One hidden turn or mirror swaps the rows below in pairs. Which row is each named row swapped with?
The rows were stretched afterwards, more along some directions than others.
kipa: [ -5.3  -0.2  13.1   2.6  16.7  16.4  15.1  -7.9  24.4 -22.4 -18.3   5.2
 -20.6  -4.9  37.2  32.2]
Lepib: [ -7.1  -7.5  17.1  14.1  24.8  16.0   7.3  -3.0  17.7 -16.3 -23.7  -0.9
 -13.7  -3.2  29.1  23.3]
lesat: [  4.2  -8.3  14.6   6.7  24.3  14.7   3.0  -5.7  23.7 -21.5 -23.4   6.3
 -19.3  -6.3  26.2  28.8]
vob: [  9.8   0.5  -4.2 -22.5   8.1  27.6 -37.2  -1.9   4.0  -9.4 -15.8  -3.1
 -15.3  44.8  18.0  45.4]
ruze: [  3.4 -11.4   4.4 -12.6  14.7  21.8 -22.5   3.4  15.1  -2.0 -18.7 -17.8
 -15.2  14.7  36.2  40.9]
Luro: [  6.0  19.2   2.0 -20.7   3.4  33.3   7.1   0.9  17.3  -8.3  -3.6  -1.7
 -27.4  31.4  14.1  28.7]
Falel: [  2.3  16.7  -2.7 -20.3   3.4  29.6   3.5  -3.5  24.3 -15.6  -3.1   2.1
 -24.5  22.1  15.6  33.2]
gofa: [ 14.8  11.8   3.0 -32.9  -3.3  21.9   8.4  -6.1  24.2 -23.3  -0.9   5.5
 -17.5  22.8  37.9  33.4]
sopa: [  6.8  -3.8  -3.8 -13.8   9.9  18.2 -33.0   6.4  14.9 -13.6 -16.0  -0.9
 -13.3  13.9  33.0  44.1]
desum: [ 13.8  23.4   3.6 -19.6   4.3  32.4   5.1  -6.9  12.4 -13.0   0.9   2.7
 -24.9  25.3  18.2  26.0]
roluv: [  0.1  -3.2  -1.9 -15.7  19.1  28.6 -35.5   1.2  -1.8  -5.5 -17.6 -14.3
 -10.2  40.2  23.6  48.6]
vive: [  6.1  -2.0   1.6 -19.0   8.4  11.5 -16.7 -11.6  15.3 -16.8 -23.7   9.6
 -18.3  32.0  29.9  44.0]
Rodom: [  6.3  -5.0   2.9  -9.5  13.6  32.3 -26.8   4.4  -2.0   1.7 -14.6 -11.9
 -12.5  37.8  15.0  41.3]
kezab: [ -2.7   3.7  -0.3 -23.8   3.8  19.2  11.9   6.2  20.2  -6.5 -12.3  -3.8
 -11.6  16.5  34.3  31.5]
sor: [  1.5   0.0  16.8   4.6  23.6  16.4  19.8  -7.0  25.7 -25.5 -16.9   0.4
 -20.3  -6.3  29.9  27.0]
zil: [ 15.3  16.8   0.2 -28.2  -5.2  23.2   0.0  -1.3   6.1   3.6   3.1  -7.8
 -15.4  29.1  32.1  26.3]
radu: [  2.8   9.8  12.0  10.6  15.2  12.8  14.4  -1.8  19.9 -15.2 -22.5   9.3
 -16.9  -2.7  23.1  23.4]
Riba: [ -2.3  -1.4  10.4  13.1  23.5  12.7  10.4   1.7  16.5 -16.0 -19.5   1.4
 -11.5  -4.2  23.5  29.4]
kulu: [ -0.8   1.4  15.7   5.7  32.4  19.8  18.3  -2.0  15.9 -10.0 -20.7   0.7
 -11.2  -1.4  29.5  32.6]
Lebag: [  8.6  -4.3  -5.2 -13.9   7.2  28.2 -30.3   0.0  -4.2  -0.6  -7.7  -7.0
  -5.2  37.1  13.6  42.1]
Notud: [ 15.2   5.0  -2.8 -22.3  13.4  10.1  -3.2  -4.9  17.5 -12.8 -18.8  10.5
 -20.2  32.1  17.2  36.1]
napo: [  5.2   2.1  -1.9 -14.5  11.4  12.9  -3.4  -1.0  14.3 -12.0 -22.0   6.9
 -10.1  38.2  14.0  38.3]
Fufab: [  5.1  -3.3  -7.9 -12.9  13.0  27.3 -23.3   5.2  -2.7  -8.6 -18.0 -11.8
  -0.5  36.0  18.5  44.8]
senip: [ 16.4   0.9   2.7 -20.1  10.3  11.7 -11.5 -10.1  10.3 -16.2 -17.3   5.4
 -15.0  36.9  20.6  36.4]
vaka: [ 17.3  -2.4  -2.9 -13.9   6.0  10.5  -1.6  -0.9  14.2 -10.2 -22.8  10.4
 -16.6  28.8  14.0  28.6]
bevod: [ 16.8   9.1  -1.6 -18.4  -3.6  10.4   0.3  -7.8  15.9 -18.7 -10.4  16.8
 -17.7  32.6  11.8  24.0]
retob: [  6.9  -7.8  -3.9 -10.3   4.9  27.5 -27.4   1.7   9.0 -15.6 -14.4  -6.7
 -14.9  35.5  10.4  38.0]
lomi: [  3.1  13.6   2.4 -12.4   4.2  32.5  10.3   0.6  16.9 -16.7  -0.7  -1.8
 -21.9  15.3  20.9  25.4]
Pizut: [  2.9  25.4  -2.7 -19.2   9.9  29.8   9.7  -1.3  17.4 -17.9 -10.0  -1.1
 -17.3  22.1  22.8  34.9]
Toze: [  7.3 -18.3   8.4 -14.9  16.8  20.9 -22.4  -1.9  18.5 -20.7 -20.4  -6.9
  -8.9  13.0  42.9  48.4]
Domam: [ -0.8  -3.6   6.2 -18.3  20.7  18.1 -24.7   1.5   4.3   3.7 -25.9  -7.8
  -3.7  21.1  41.8  48.1]
nivot: [ 17.2   7.9 -11.1 -32.2  -6.1  20.2  -3.4   5.9  19.5 -14.2   1.4   5.1
 -19.9  21.6  27.6  29.7]
dova: [ -1.1  19.4   0.8 -20.4  11.8  32.0   7.9  -0.5  14.2 -13.5  -2.1  -6.9
 -22.8  23.7  25.5  32.0]
Lale: [ 11.9  10.3   5.5 -21.6  11.2  13.9  -2.1 -11.7  11.7  -9.6 -16.6  10.7
 -19.3  34.9  23.7  26.4]

senip swaps with sor
bevod swaps with lesat
Lebag swaps with Falel
vob swaps with lomi
Notud swaps with Riba

